Each row is where one point has got to under a steady rotation. How many ticks took it there?
The counts run from 0 to 448.
[126 101  95 153 109  98 128 113 179 105 134 131 133 110 179 126  79 109
  97 136 113 156 170 149 139 100 133 116 137 111 123  96 112  85 123 127
  84  97 165 111  97 130 164  97 143 164 107 101 174 161 101 153  88 134
 136]  77
[120  97 115 132  87 113 119 170 171 139 162 135 142  82 132 108  86 113
  74 137 114 143 184 117 116  97 126 122 141 132 127 114 135  58 140 127
 124 117 148  95 136  99 171 151 132 182 112 138 133 171  99 156 109 127
 111]  81
[126 106 109 148  92 119 130 133 169 124 158 108 133 108 140 132 106  97
  95 159 113 154 185 117 131  88 124 118 140 109 141 100 148  54 114 127
 113 125 132  89 122 130 164 114 160 176  99 113 166 172 105 137  91 136
 136]  79
[ 88  95 115 164  83  94 101 164 159 118 146 154 153  92 140 130  96 123
 106 139 106 174 155 136 116 116 142 145 111 135 111 102 124  94 124 131
 104 119 163 112 130 122 169 118 171 191  95 140 122 122 106 169 106 150
 113]  171
[ 98 141  89 134 108 101  87 144 141 145 115 152 144  68 123 134 144 134
 118 172 156 194 183 139 119 131 116 160 109 126 141 118 140 110 126 121
 107 105 154  84 109 151 195 143 154 142  83 108 122 160 112 130  93 143
 145]  117
[ 90 103 143 141 103  96 120 155 174 142 110 145 159  65 151 126 120 135
  94 104 107 186 135 147  98 162 129 172 112 136 110  94 139 126 114 108
 109 140 126 113 134 118 181 133 168 169  83 155 144 163 118 132 107 168
 112]  45
[112 128 137 142  86 108 119 160 142 130 137 148 208  67 147 147  85 125
 107 150 141 141 149 154 100 127 114 167 109 122 122 104 142 146  91 120
 102 146 138 127 135 115 187 128 167 163 107 123 144 183 117 121  94 154
 140]  408
[151 115 103 137 106 110 131 117 170 136 132 168 140  82 151  94 129 123
 112 128 139 144 165 105  89 142 136 126 158  74 115  95  78 105 102 145
  91 112 173 116 131 115 190 156 159 119  87 144 145 155 104 126  96 105
 156]  388
[100 124 108 142 100 109  99 164 169 127  97 199 136  57 141 113 116 131
 126 135 118 144 143 112  93 159 146 125 150 109 133 115  96 127 100 138
  76 116 180 103 156 113 183 149 141 138  98 112 128 152 132 136 108 126
 162]  112
[135 134 124 130  82 107 101 159 134 142 132 153 150  77 160 138 130 131
  88 128 108 126 179  78 110 136 130 152 144 111 160 123 124  90 117 120
 127 125 116 103 157 108 164 192 139 142 105  77 124 192 121 118  94 121
 156]  13
[125 101  99 139 106 130 131 119 193  93 119 146 147  89 177 124  96 144
  91  99 100 128 156 147 123 107 155 124 109 119 126 107 143 121 127  96
  93 119 163 126 150  91 187 130 142 155  82  94 152 159 127 161  98 151
 139]  337
[139 105 130 145  91  93 108 135 163 135 124 148 193  74 151 117  98 137
 126 129 122 168 121  96  93 161 112 162 140  76 131 106 109 146  94 150
 107 144 144 119 139 122 192 157 152 155  99 141 135 153 119 133  81 150
 114]  127
[121 110 117 124  95 110 105 149 156 154 139 162 133  75 140  90 141 134
  63 107 111 157 183  94 103 153 138 131 129 134 132 104 102  72 127 121
 108 129 133 100 159 104 156 174 159 160  91 131 124 174 113 120 109 112
 133]  193
[138 111 126 133  91  89  93 153 154 143 119 159 191  63 144 125 102 127
 134 147 130 161 135  95  91 154 106 155 154  88 140 116 117 128  93 154
 125 141 133 104 136 124 201 175 134 160 107 127 127 175 128 129  93 138
 120]  126
[119 132 120 128 112  88 107 143 159 158 116 146 112  81 133 117 140 137
 102 141 140 198 170 132  94 150 114 147 128 106 110  96  98  96 126 136
 119 107 157  83 102 135 199 143 173 138  80 163 126 151  93 139 102 135
 125]  119
[122 106 121 153  68 107 104 166 159 103 132 166 153  88 165 127  61 123
 119 138 105 131 136 105  98 115 152 147 152  98 114 116 116 102 121 132
  92 116 168 112 136  99 168 148 142 183 115 126 126 143 118 175 108 136
 131]  350
[123 141 118 152  96 111 105 127 155 112 159 162 161  98 181 149 106 109
  84 147 142 130 165 121  92 127 138 146 116  91 100 124 119 101 120 115
  99 160 116 109 145  89 176 117 160 156  98 147 150 213 138 130 114 133
 151]  148
[124  84 121 142  88 112 138 138 150 152 149 156 108  99 164 130 104 102
  85 128 103 195 147  92 116 111 143 130 155 121 166 101 155  75 127 119
 101  96 132  95 115 118 128 128 127 170  94  96 147 160 106 127  99 160
 122]  360
[130  90 103 166 103  96 106 134 171 125 170 156 153 122 169 113  91 109
  97 149 126 165 162 114 106 113 134 105 145 100 122 117 107  75 114 155
  99 130 150  98 129 109 165 104 153 160  94 140 138 164 106 150  83 115
 120]  261
[115  93 116 160  71 109 127 140 152 104 144 128 151 101 160 157  91 108
 127 148 108 158 147 115 129  84 150 157 116 117 133  92 143 103 112 115
  77 113 175 123 107 137 161 116 187 164  97 106 153 119 106 157  87 150
 145]  353
[124 118 129 137 109 110 129 101 147 149 116 133 134  97 186 157 129 125
  91 129 137 202 142 112 110 144 127 185 117 109 135 100 159 121 126  92
 104 122  98 108 103 136 167 136 130 157  81 112 154 187 126 112 104 187
 122]  48
[142 120 130 140  86 119 134 141 171 111 108 165 107  80 163 124 123 129
 113 110 103 165 138  64  82 155 154 143 168  73 144  99 114 116 107 118
  92 109 148 124 151 106 154 169 160 124  89  99 122 159 115 125 105 131
 168]  292
[100 133 104 122 114 113 128 130 169 138 117 126 100  63 113 124 136 106
 123 154 137 191 175 128 129 128 120 144 140 109 137  97 142  81 131 115
  98  89 156  82 118 146 188 151 154 143  97 122 159 175 104 121 121 144
 164]  302
[ 83 111 117 149  86  99  99 160 131 130 145 146 134  91 145 151  84  95
 107 165 121 159 177 158 134  93 126 157 127 143 129 109 143  84 120 113
  88 108 152  88  99 139 166 112 165 180 106 118 159 155 106 148 108 139
 142]  355
[147 120 115 141  98 103 125 149 152 118 139 150 109 125 199 148 112 131
  75 127 126 162 168 121  87 109 132 161 143 100 112 121 121 101 141 126
 134 112 151 103  84  96 184 109 145 161  80 128 130 175 116 176  99 131
 123]  343
[123 106 128 112 112 117 110 123 160 142 100 114 162  76 176 139 130 138
  92  96 102 141 163 140 137 125 130 181 105 126 133 104 145 117 134  88
 112 127 105 105 126 134 187 169 128 157  89  98 179 185 136 120  95 163
 129]  324
[100 109 133 156  94  89 125 180 159 139 154 154 112 107 150 138 101 100
  89 147 109 178 165 138 104 128 134 143 138 130 123  92 120  65 124 129
 109 120 148  88 108 125 152  99 178 184  91 154 140 155  98 147 109 134
 119]  357
[123 156 127 140 102 119 111 106 147 103 124 121 151  86 190 158 104 108
 100 129 135 124 169 132 141 118 143 171 123  97 101 117 125 106 124  95
  87 129 118 114 128 119 172 153 148 162 109 110 185 205 141 114 117 152
 159]  146
[112  85 126 136  84 111 120 131 132 147 140 129 107 108 150 145 128 102
  94 148 110 193 172 102 133  99 129 164 128 118 138  85 145  66 140 115
 101 105 130  89  86 155 153 130 167 173  87 124 157 136  97 133  92 145
 124]  175
[131 115 128 120  97 105  87 149 156 151 116 149 178  55 123 115 103 123
 127 152 133 156 147  90 103 140 109 151 160  97 150 123 126 107 114 141
 119 121 131  81 129 131 198 191 113 168 116 118 146 176 136 129 107 149
 131]  125
[128 127 121 148  94 102 137 142 146 134 116 161 109  87 182 124 115 136
  71 103 127 169 175 131 129 145 138 161 109 150 129 100 123 104 136  95
  84  82 161 129 110 117 145 152 157 129  85  95 130 148  90 120  99 144
 152]  285
[119 117 108 124 108 130 111 150 159 130 136 169 171  88 167 144 112 116
  99 127 112 102 169 129  69 105 143 125 132  96 114 122 123 116 106 116
 104 154 138  96 158  90 192 128 149 150  87 128 159 195 149 144 105 117
 156]  334
[ 93  90 124 114 106 135 128 151 152 165 112 142 156  49 116 134 108 111
 127 131 120 160 146 143 116 111 129 163 119 123 142  94 167 126 108 102
  81 120 143  90 130 135 188 152 148 157 103 120 181 166 126 115 111 161
 140]  42
[129 132 129 174  83  81 126 138 146 123 144 167 134 105 208 140  72  99
  85 123 118 168 144 113 114 138 139 138 152 115 134 106 104  89 102 129
  72 110 137 132 109 121 119 107 148 158 115  98 148 176  94 121  98 143
 142]  91
[113 127  95 142 116  98 138 124 170 130 111 158 116  83 144 143 137 130
 119 150 128 206 157 134 113 143 130 140 141 106 135  88 129 113  99 120
  89 102 170 104 101 141 181 107 174 120  69 111 145 154  95 123  93 142
 156]  300
[112 101 101 125 110 130 107 103 155 124 116 156 168  76 176 146 125 110
 120 127 112 133 152 114 106 120 157 147 120  85 132 112 145 125 102 106
  73 133 125  94 160 128 177 138 121 155  95  90 188 179 161 120  99 153
 152]  56
[132 102 132 124  85 104 118 124 135 146 105 128 167  78 151 139 124 129
 148 147 117 179 136  91 105 122 116 182 139  85 149 104 146 134  97 123
 117 118 135 104 115 158 190 177 157 149  90 104 156 142 123 116  85 162
 125]  309
